One turning vector, and how many steps it has turned:
The counts run from 0 to 397.
[112,  87, 127,  89, 106,  92,  91, 135,  80,  97,  58,  73,  92,  89,  75,
 128, 101, 106,  96, 161, 110,  73, 105, 125,  99, 114,  88, 151, 107, 113,
  98, 128,  82,  69,  65, 127, 134,  90, 102, 158,  85,  62,  89,  94,  95,
  97,  64, 116, 122, 158,  57,  69,  95,  94, 129,  80, 137, 129, 117, 110,
  93, 108, 118,  84, 108, 112] -> 167
[104, 108, 114,  75, 121,  92,  70, 101,  98,  69,  69,  88,  94,  80,  81,
 118, 104, 106,  89, 168,  93,  69, 118, 144, 107, 102,  93, 140,  95, 112,
  83, 135,  86,  71,  80, 124, 127, 118, 103, 144,  75,  71,  95, 110, 125,
  69,  45, 109, 128, 130,  78,  63, 104,  86, 133,  91, 138, 123, 117, 136,
 101,  89, 137,  89,  88, 122] -> 276
[132,  81, 117,  87, 111,  71,  79, 124,  83,  89,  68,  88, 110,  82, 105,
 123,  97,  96,  65, 161, 108,  80, 123, 125,  87,  99, 118, 147, 110, 122,
  95, 123,  71,  92,  91, 141, 128,  88, 116, 158,  87,  82,  89, 112, 125,
  84,  46, 110, 112, 122,  65,  67, 105,  88, 135,  93, 139, 123,  93, 123,
  93,  94, 140,  69, 118, 103] -> 390
[123,  94, 114,  95, 116,  85,  78, 111,  80,  98,  69,  85, 118,  88,  95,
 123,  98, 104,  64, 167, 106,  78, 129, 123,  94, 105, 110, 147, 119, 125,
  82, 122,  75,  90,  87, 138, 129,  95, 108, 162,  80,  83,  89, 110, 122,
 102,  51, 115, 116, 117,  57,  60, 106,  97, 136, 104, 148, 121,  96, 124,
 100, 111, 140,  71, 115, 105] -> 384
[109,  79, 137,  57, 117,  88,  94, 138,  77,  93,  84,  94,  92,  75,  85,
 125,  86, 112,  93, 149,  90,  63, 104, 152,  87, 125, 104, 134, 105, 112,
 118, 132,  83,  79,  77, 134, 147, 122, 106, 136,  85,  63,  72, 112,  94,
  87,  51, 113, 134, 130, 103,  80,  99,  92, 122,  78, 145, 115, 110, 134,
 110,  90, 123,  91, 123, 115] -> 53
[109,  90, 124,  67, 117,  95,  89, 114,  95,  81,  92,  98,  86,  90,  92,
 102,  93, 106,  82, 174,  99,  66, 104, 119, 110, 100,  95, 153, 113, 136,
  99, 120,  83,  74,  77, 126, 131, 117,  91, 138,  82,  55,  90, 119, 119,
  83,  48, 128, 137, 102,  87,  62,  96,  99, 133,  78, 153, 122, 117, 121,
 110, 101, 142,  83, 120, 106] -> 247
[129,  70, 119,  72, 119,  76, 102, 112,  87,  84,  66,  79, 118,  80, 101,
 126, 100,  94,  65, 171,  91,  82, 115, 111,  72, 103,  97, 137, 100, 127,
 110, 133,  60,  83,  83, 123, 135, 103, 100, 141,  65,  51,  99,  99, 115,
  89,  61, 105, 124, 130,  73,  79, 102,  92, 126,  88, 147, 116, 107, 113,
 117, 120, 129,  71, 122, 103] -> 357
[120,  76, 108,  78, 109,  69, 100, 114,  93,  77,  82,  93, 114,  81, 101,
 114, 104,  91,  73, 165,  92,  78, 109, 123,  77, 104, 105, 145, 113, 119,
  85, 134,  55,  80,  91, 125, 136, 106, 102, 136,  72,  70,  86,  99, 124,
  71,  60, 113, 120, 113,  65,  62, 107, 100, 145, 113, 142, 122, 112, 117,
 117, 101, 142,  54, 113, 108] -> 116
[129,  88, 114,  94, 112,  79,  79, 117,  81,  95,  72,  90, 116,  84, 100,
 121, 100,  99,  64, 169, 107,  74, 124, 121,  90, 103, 113, 147, 118, 125,
  88, 124,  75,  93,  86, 136, 128,  88, 113, 160,  85,  80,  91, 114, 123,
  97,  48, 111, 112, 117,  60,  62, 110,  98, 137,  99, 147, 120,  96, 121,
  96, 107, 138,  71, 113, 103] -> 385
[108,  70, 132,  66, 121,  86,  99, 133,  74,  83,  77,  89,  97,  67,  86,
 109,  98, 106,  75, 148,  99,  86, 117, 119,  80, 117, 110, 148,  94, 141,
 109, 121,  70,  87,  91, 130, 127, 120,  99, 143,  85,  68,  84, 109, 135,
  81,  60, 126, 136, 112, 113,  76, 101,  82, 141,  69, 138, 116,  95, 122,
  91,  98, 140,  76, 123, 117] -> 229
[112,  83, 118,  78, 122, 100,  99, 131,  72, 105,  72,  94, 113,  75,  87,
 108,  70, 110,  76, 151, 109,  77, 118, 134,  78, 116, 115, 147, 114, 135,
 106, 125,  75,  97,  95, 139, 142, 119, 103, 148,  83,  70,  74, 110, 110,
 103,  61, 128, 130,  98,  86,  69,  96,  98, 143,  90, 159, 111,  96, 117,
 108, 108, 143,  75, 126, 117] -> 217
[107,  85, 135,  88, 117,  95, 103, 113,  71, 103,  77,  91, 117,  77,  71,
 127, 107, 103,  75, 159,  88,  75, 114, 120,  75, 131,  87, 137, 110, 133,
  87, 139,  66,  72,  71, 122, 146, 116,  99, 149,  68,  57,  80, 105, 107,
 112,  69, 117, 126, 133,  87,  74, 112, 101, 132,  94, 147, 110, 109, 119,
 111, 128, 123,  92, 113, 110] -> 342
[101,  83, 135,  57, 119,  91,  96, 133,  78,  97,  78,  86,  94,  74,  79,
 129,  84, 117,  94, 148,  83,  68, 107, 154,  87, 125, 106, 136, 105, 111,
 112, 135,  87,  79,  79, 137, 145, 127, 106, 136,  82,  69,  71, 107,  95,
  87,  59, 112, 136, 132, 101,  78, 100,  91, 124,  83, 144, 116, 110, 135,
 109,  92, 120,  91, 126, 115] -> 54
[102,  96, 106,  86, 115, 101,  77, 118,  85,  86,  67,  81,  89,  89,  74,
 100, 101, 106,  85, 170, 116,  77, 115, 120, 111, 102, 102, 166, 107, 129,
  90, 120,  90,  87,  81, 127, 122,  98,  94, 153,  83,  77,  96, 104, 123,
  83,  52, 118, 129, 122,  63,  58,  96, 100, 146,  84, 142, 128, 111, 112,
  90, 101, 140,  66, 101, 120] -> 0
[110,  92, 109,  68, 124, 106,  95, 107,  91,  81,  63,  96, 107,  74,  79,
 113,  89, 100,  87, 168,  89,  69, 104, 130,  76, 111,  79, 137,  92, 118,
 103, 146,  79,  73,  77, 115, 141, 126,  95, 134,  65,  44,  95, 105,  98,
  87,  60, 104, 129, 122,  80,  73,  97,  96, 130,  87, 155, 108, 120, 119,
 123, 116, 129,  88,  95, 123] -> 74
[125,  80, 132,  88, 104,  75,  93, 116,  91,  91,  59,  88, 106,  83, 100,
 140,  96, 110,  77, 162,  84,  80, 110, 127,  84,  95, 101, 146, 112, 108,
  85, 133,  64,  61,  85, 137, 130, 101, 118, 156,  79,  66,  88, 108, 113,
  83,  62, 119, 115, 127,  62,  64, 104,  81, 127,  99, 131, 120, 112, 125,
 102, 103, 129,  97, 124,  92] -> 148
[ 99,  93, 122,  65, 123,  94,  75, 104,  84,  84,  65,  78,  92,  75,  70,
 120, 115, 117,  81, 169,  82,  82, 119, 131, 102, 113, 105, 158,  98, 110,
  92, 133,  93,  79,  75, 129, 118, 115, 103, 146,  74,  82,  97, 107, 125,
  74,  44,  99, 136, 133,  92,  67, 105,  86, 131,  91, 133, 124, 111, 133,
  92,  99, 123,  85, 109, 115] -> 268
[102,  91, 113,  66, 112,  82,  85, 125,  88,  87,  74,  79, 100,  82,  83,
 121,  89, 105,  98, 159,  96,  67, 108, 161,  95, 116, 108, 139, 113,  95,
  98, 132,  85,  87,  83, 136, 141, 110, 104, 133,  78,  85,  75,  97,  95,
  72,  54, 103, 128, 135,  68,  65,  98, 104, 136, 109, 143, 125, 117, 132,
 113,  83, 128,  62, 108, 122] -> 291
[121,  99, 119,  98, 114, 101,  82, 127,  76, 105,  51,  85, 108,  85,  82,
 130,  86, 107,  87, 161, 111,  67, 116, 134,  91, 113,  93, 142, 109, 116,
  95, 131,  88,  81,  74, 135, 138,  94, 109, 165,  82,  65,  87, 109,  90,
 108,  55, 112, 117, 139,  56,  71,  97,  94, 128,  84, 147, 117, 108, 119,
  98, 115, 123,  94, 105, 110] -> 176
[112,  72, 128,  69, 107,  73, 114, 140,  84,  82,  83,  92, 103,  77,  95,
 124,  91,  90,  91, 148,  96,  69,  98, 140,  72, 122,  90, 128, 103, 119,
 106, 138,  55,  71,  82, 122, 155, 115, 102, 133,  80,  51,  72,  98,  96,
  81,  72, 116, 123, 136,  88,  79, 102,  98, 135,  86, 142, 119, 115, 119,
 121,  98, 128,  69, 114, 118] -> 326
[121,  90, 112,  88, 116,  78,  86, 106,  87,  71,  84, 105, 118,  72,  94,
 114, 115,  83,  71, 168,  94,  73, 120, 122,  76, 113,  94, 135, 101, 131,
  81, 138,  63,  84,  87, 118, 140, 111, 106, 143,  74,  66,  89, 113, 130,
  82,  52, 107, 117, 114,  82,  64, 116,  95, 144,  96, 144, 116, 102, 125,
 111, 105, 141,  69,  92, 113] -> 108
[102,  83, 142,  91, 100,  69,  93, 127,  77,  89,  95,  86,  99,  87,  79,
 125, 124, 100,  81, 155,  98,  75, 112, 125,  97, 129,  99, 144, 120, 128,
  74, 124,  63,  70,  72, 125, 138, 103, 105, 153,  86,  80,  76, 105, 126,
  89,  62, 127, 124, 138,  83,  63, 115, 101, 140,  97, 130, 129, 109, 122,
  95,  99, 128,  70, 115, 107] -> 132
[120,  91, 115,  88, 110,  89,  94, 123,  75,  82,  65, 113, 107,  63,  81,
 120, 101,  96,  97, 153,  91,  67, 102, 144,  60, 121,  89, 138,  98, 110,
  81, 149,  71,  72,  82, 124, 145, 118, 119, 143,  80,  64,  75, 115, 104,
  82,  62, 107, 112, 123,  79,  66, 112,  86, 143,  96, 138, 110, 108, 128,
 107,  94, 127,  92,  91, 120] -> 311
[104,  75, 132,  69, 108,  76, 115, 137,  84,  86,  82,  82, 107,  79,  88,
 126,  89,  96,  93, 144,  94,  71, 101, 142,  76, 126,  93, 125, 103, 119,
 102, 137,  55,  70,  83, 122, 154, 122,  98, 132,  71,  56,  70,  91,  99,
  83,  75, 121, 129, 137,  90,  78, 102,  98, 135,  92, 143, 118, 116, 119,
 120, 100, 130,  69, 117, 118] -> 327
[115,  85, 124,  77, 112,  80, 106, 125,  91,  82,  69,  98, 113,  74,  94,
 131,  83,  97,  93, 144,  89,  70, 106, 151,  69, 111,  93, 122,  98, 112,
  88, 146,  58,  66,  92, 125, 151, 128, 111, 138,  73,  57,  73, 103, 104,
  80,  71, 119, 120, 121,  80,  70, 106,  87, 139,  97, 144, 112, 113, 127,
 120,  95, 137,  86, 102, 119] -> 318
[109,  93, 119,  91, 120, 103,  91, 135,  78,  97,  79,  96, 108,  82,  84,
 106,  73, 103,  86, 150, 126,  69, 118, 133,  92, 119, 100, 134, 110, 144,
  98, 123,  76,  90,  91, 130, 145, 119,  97, 150,  86,  64,  75, 111, 112,
 106,  61, 135, 127, 106,  83,  68,  99, 100, 148,  76, 159, 115,  96, 115,
 106, 106, 147,  77, 107, 124] -> 211
[106,  78, 131,  86,  98,  70, 100, 127,  74,  94,  90,  87,  98,  83,  76,
 119, 125, 101,  82, 159,  92,  79, 104, 120,  88, 126, 103, 158, 122, 120,
  81, 127,  64,  75,  70, 129, 135,  95, 104, 146,  83,  79,  78, 101, 120,
  81,  64, 119, 123, 133,  74,  59, 111, 103, 142, 103, 131, 130, 114, 116,
  95, 103, 125,  61, 120, 106] -> 130
[104,  94, 124,  82, 110,  84,  84, 130,  70,  86,  80,  99, 101,  67,  71,
 123, 111,  98, 100, 148,  95,  64, 108, 153,  78, 138,  97, 135, 101, 110,
  87, 140,  78,  82,  75, 126, 146, 112, 116, 146,  86,  79,  70, 113, 106,
  82,  54, 105, 119, 143,  90,  71, 115,  93, 139,  92, 131, 118, 105, 137,
  96,  85, 121,  80,  93, 125] -> 303
[109, 103, 109,  73, 114,  86,  71, 110, 102,  66,  73,  92,  93,  84,  92,
 117,  96,  98,  93, 170,  98,  61, 111, 147, 109, 100,  90, 134,  99, 108,
  89, 138,  84,  74,  81, 124, 133, 114, 105, 139,  79,  67,  92, 114, 113,
  67,  45, 108, 125, 125,  72,  61, 102,  91, 135,  89, 142, 125, 119, 132,
 108,  83, 140,  82,  90, 121] -> 280
[108,  87, 111,  66, 107,  83,  86, 130,  81,  88,  77,  87,  97,  77,  81,
 118,  97, 103,  96, 160,  96,  63, 100, 155,  90, 119, 107, 148, 114,  96,
 104, 135,  84,  89,  79, 135, 142, 106, 106, 134,  83,  84,  76,  99,  94,
  71,  51,  97, 125, 139,  69,  67, 100, 104, 136, 107, 142, 126, 116, 130,
 108,  80, 123,  59, 107, 121] -> 292
[114, 101, 106,  75, 115,  91,  74, 107,  97,  69,  68,  98,  92,  80,  88,
 113, 101,  97,  93, 175,  96,  64, 107, 141, 100,  97,  90, 144,  97, 106,
  89, 137,  87,  76,  79, 124, 129, 109, 106, 140,  81,  67,  95, 115, 111,
  67,  41, 103, 123, 125,  69,  62, 101,  89, 136,  89, 140, 124, 120, 131,
 105,  86, 134,  84,  88, 117] -> 279
[128,  69, 126,  72, 118,  72, 100, 119,  91,  78,  74,  79, 115,  81, 108,
 126, 102,  88,  63, 167,  93,  79, 117, 113,  79, 104,  93, 130,  98, 130,
 111, 132,  58,  83,  84, 123, 135, 101,  97, 144,  71,  50, 100, 102, 117,
  87,  56, 105, 123, 134,  80,  82, 100,  93, 123,  80, 149, 118, 106, 116,
 114, 116, 133,  69, 118, 106] -> 358
[117,  96, 116,  80, 115,  89,  70, 127,  84,  89,  80,  95,  97,  85,  95,
 110,  85, 105,  82, 164, 113,  65, 118, 144, 109, 103, 118, 148, 118, 119,
  95, 121,  91,  92,  89, 142, 131, 102, 111, 153,  96,  82,  80, 121, 118,
  86,  39, 120, 124, 112,  74,  62, 101,  95, 140,  87, 149, 125, 101, 133,
  96,  81, 142,  75, 113, 112] -> 11
